Here are some numbered points:
[24 7 -1 -8 -6 3 -20 -56 61 -14 -23 43 0 -40 67 27 37 -30 1 34 -32] 0
[-32 -16 -18 -50 24 -22 32 52 -34 -8 32 -77 0 25 -55 7 -29 12 -4 -15 2] 1
[9 -16 23 -18 -21 22 -4 2 12 15 -64 23 4 17 -14 -7 5 -27 -1 9 40] 2
[67 -22 53 50 -2 -3 -16 -7 -26 -9 -45 -7 45 43 -29 -36 11 -6 13 -21 57] 3
[7 6 -8 -23 -60 -26 -3 -9 12 14 -41 -17 -29 41 24 86 -42 13 42 53 31] 4
[-20 0 20 8 33 33 -9 -18 41 11 14 47 27 -59 11 -65 56 -61 -47 -19 -37] 5
[-5 17 -34 26 -9 -26 26 40 -22 -37 19 -19 -7 -14 -40 46 -16 33 3 21 -33] 6
[18 -11 51 7 32 -11 -1 -51 -7 -13 -1 -50 39 31 12 -22 23 14 21 -31 25] 7
[-68 24 -76 -2 -6 8 -10 46 -9 68 69 8 -41 -18 13 -35 -57 -16 -40 -3 -21] 8
[-49 48 -23 -51 -83 8 34 23 -6 -11 -20 1 -95 37 14 127 -64 76 61 64 11] 9
[1 -18 46 -11 21 -14 3 -43 -6 9 -28 -52 50 42 -20 -25 6 -13 17 -18 43] 10
[76 -17 41 42 63 -16 -16 -89 21 -54 -9 2 64 -27 45 -48 82 18 2 -25 -19] 11
[24 -32 73 32 78 33 2 -23 -11 -16 6 17 80 -10 -29 -127 90 -25 -39 -77 8] 12
[25 -12 -51 1 1 -39 11 23 -3 -43 8 -26 2 -22 -15 54 -8 14 1 32 -30] 13
[-17 5 -46 -30 -1 -20 34 49 -35 -36 33 -48 -46 12 -23 69 -35 63 21 8 -17] 14
[39 -8 34 23 -4 6 -23 -64 31 4 -36 22 23 8 52 -21 31 -18 4 4 17] 15
[25 7 -3 -12 -6 2 -13 -62 69 -9 -22 37 -1 -41 73 29 36 -33 -2 40 -32] 16
[-54 54 -3 -40 -10 21 30 -1 -19 -22 64 -8 -82 3 45 84 -26 90 42 1 -34] 17
[18 -14 -15 65 -18 -5 -33 33 8 36 -34 59 58 -39 -64 -56 8 -95 -40 12 3] 18
[31 -1 8 73 7 -12 -5 27 -32 -21 18 6 28 -12 -52 -24 12 -1 -8 -21 -7] 19
[-15 9 48 -30 7 28 6 -24 -13 2 4 -13 -18 45 26 7 2 43 27 -26 28] 20
[11 -1 69 -4 -8 50 -16 -26 1 16 -24 44 -12 35 32 -36 24 14 15 -31 45] 21
[-32 0 -28 -22 79 -23 14 15 -18 -23 104 -63 2 -35 7 -26 9 21 -25 -41 -64] 22
[4 27 -38 2 -40 -23 7 -6 14 -21 14 3 -35 -18 26 89 -20 23 26 43 -32] 23
[0 21 -26 3 -31 -22 4 -6 10 -26 11 -2 -39 -11 27 88 -19 29 32 43 -30] 24
[-34 3 -31 -28 -38 -30 13 65 -26 22 18 -51 -29 23 -46 67 -65 -5 15 18 6] 25
[32 2 19 69 18 7 -10 49 -57 -6 33 10 16 6 -42 -51 10 15 -11 -44 18] 26
[-30 0 -29 -21 -38 -41 16 65 -33 11 19 -62 -25 30 -59 63 -67 4 16 16 3] 27
[-49 -7 -69 -64 -47 -31 -1 53 30 46 -18 -33 -23 -3 -27 74 -72 -71 -13 63 -8] 28
[70 -17 31 31 53 -15 -12 -85 24 -52 -12 -4 51 -25 48 -26 68 26 7 -17 -13] 29
[-29 -3 4 -46 -5 42 10 11 6 17 -3 27 -38 -2 21 5 -2 -3 -2 -7 -1] 30
[-90 -1 3 -110 -4 -4 8 -29 46 64 -17 -72 -15 44 24 21 -44 -57 5 24 21] 31
[-13 22 -59 23 -38 4 -19 8 4 37 6 41 -40 -6 23 2 -56 17 -1 27 9] 32
[-10 12 -78 1 -14 -61 16 51 -52 -27 47 -70 -43 23 -22 72 -87 85 20 21 -7] 33
[30 -13 -28 64 -11 -8 -20 47 -37 25 12 19 14 1 -38 -56 -18 -4 -24 -18 24] 34
[58 -29 37 62 29 -10 -33 -57 39 -3 -53 30 98 -35 -21 -76 71 -77 -29 -6 5] 35
[-51 45 -19 -50 -84 4 34 34 -14 -10 -12 -3 -104 42 9 127 -73 79 66 67 13] 36
New points follow, each followed by the numbers of its five nearest points above, smallest number first.
[21 -17 13 -5 45 -9 13 -24 3 -35 6 -27 27 -2 -4 -21 28 9 -3 -11 -11] 7 10 15 19 29
[-15 10 -41 -13 68 -4 20 20 -1 -45 91 -21 2 -63 14 -12 34 9 -37 -22 -84] 5 6 13 19 22
[32 -10 -17 66 -11 -7 -30 42 -40 26 6 28 22 1 -41 -67 -16 -16 -24 -24 27] 3 18 19 26 34
[-50 49 -10 -35 -11 13 32 -13 -9 -35 54 -14 -77 4 55 91 -22 89 39 10 -43] 9 14 17 23 24
[-77 13 -51 -127 12 -16 17 -46 78 20 23 -64 -37 -24 75 66 -20 -49 -12 52 -60] 16 23 24 28 31
[-45 11 -24 6 21 21 -19 17 -19 58 57 8 -20 5 24 -83 -28 -14 -45 -39 5] 8 26 30 32 34
[43 -19 66 57 69 43 -30 -21 -5 1 16 53 62 -36 2 -127 85 -25 -46 -82 2] 5 11 12 26 35
[52 -18 24 31 12 6 -22 -34 25 -10 -29 40 38 -28 19 -42 51 -24 -14 -7 0] 5 11 15 29 35
[-53 14 -31 -2 22 22 -19 28 -32 55 72 -2 -29 8 22 -78 -39 -1 -40 -39 2] 8 22 30 32 34
[-15 5 -45 -13 68 -6 13 22 9 -35 83 -11 7 -66 9 -20 37 0 -42 -19 -88] 5 6 13 19 22
[18 -4 38 -9 -56 -5 0 -11 -13 14 -65 -11 -11 71 -13 56 -27 19 57 21 71] 2 3 4 10 20
[-43 -17 -50 -61 -27 5 -8 68 23 58 -11 -2 -16 -12 -32 11 -48 -82 -29 22 0] 2 8 25 28 30
[-8 5 -74 4 -11 -53 14 40 -47 -17 36 -57 -36 28 -19 62 -81 78 24 19 0] 6 14 25 27 33
[60 -36 11 27 11 -13 6 37 -50 -14 -32 -27 53 41 -72 -35 6 6 11 -29 50] 3 10 19 26 34
[19 -23 10 -8 36 -13 9 -29 6 -30 1 -32 26 -1 5 -6 23 8 5 -10 -7] 7 10 15 20 29
[3 -17 17 -20 -18 20 3 12 7 23 -50 24 4 14 -18 -10 1 -30 -1 4 35] 2 10 15 21 30
[-82 -5 2 -111 -11 -8 7 -34 48 67 -25 -79 -15 43 22 30 -49 -59 8 28 25] 4 25 28 30 31
[15 -7 52 -2 36 -16 6 -56 -9 -10 1 -54 44 35 9 -24 24 10 15 -32 19] 3 7 10 15 20
[-65 15 4 -35 17 21 22 13 -11 21 39 -12 -25 3 -3 -15 -10 3 -11 -23 -7] 1 8 20 22 30
[-88 17 -41 -94 -58 -7 4 24 32 71 9 -29 -67 9 18 86 -73 -57 8 54 -13] 4 25 27 28 31
[2 6 -16 -29 -66 -29 -3 -34 61 3 -80 -1 -10 4 20 89 -19 -37 30 86 6] 0 4 16 23 24
[-38 -9 -5 -37 61 18 9 23 -8 6 57 -24 4 -28 -8 -56 19 -24 -38 -40 -33] 1 5 8 22 30
[5 12 -15 -22 -63 -23 -4 -6 7 11 -44 -17 -38 43 24 94 -45 17 48 58 25] 4 9 23 24 36
[53 -43 25 20 9 -9 7 35 -48 -13 -32 -27 43 41 -68 -39 8 11 5 -37 55] 3 10 19 26 34
[3 -16 35 -3 4 -11 -3 -36 9 15 -43 -30 36 37 -14 -25 7 -32 6 0 36] 2 3 7 10 15
[4 -13 5 -4 28 -20 8 26 -44 -11 37 -61 13 24 -28 -14 -13 23 5 -35 11] 1 7 10 19 26
[2 -22 39 10 110 17 14 -26 -35 -35 65 -35 44 -11 3 -112 66 31 -30 -92 -22] 7 11 12 22 26
[20 -19 -18 9 -11 -6 -14 8 22 11 -25 42 8 -28 -5 -4 7 -43 -21 18 -12] 0 2 15 18 30
[-10 6 -77 -6 -15 -51 14 42 -45 -16 37 -62 -42 26 -11 67 -75 76 20 25 -5] 6 14 25 27 33
[35 -31 70 35 75 32 -2 -27 -6 -15 -2 17 83 -12 -29 -127 87 -31 -40 -72 9] 5 11 12 29 35
[65 -21 110 109 66 25 -19 -19 -44 -23 -12 43 102 -3 -56 -127 92 -7 -22 -96 35] 3 11 12 26 35
[-17 3 19 13 23 35 -8 -12 32 11 8 56 23 -50 4 -65 52 -58 -41 -14 -36] 0 5 15 18 30
[-91 4 0 -118 -14 -3 13 -26 39 63 -14 -81 -23 51 26 35 -46 -49 7 31 20] 4 25 28 30 31
[-51 55 3 -32 -11 23 31 -1 -15 -28 60 -2 -78 5 43 71 -13 86 32 -1 -31] 14 17 20 23 24
[-19 26 -74 23 -44 -3 -24 17 5 41 5 40 -47 -10 21 11 -63 18 -10 35 3] 8 23 24 30 32
[-72 10 -52 -127 3 -16 16 -46 82 22 16 -70 -48 -15 81 81 -25 -45 -6 57 -56] 16 23 24 28 31
[37 -6 111 82 66 57 -23 -51 -2 -13 6 67 75 -19 -3 -127 105 -20 -29 -82 7] 5 11 12 29 35
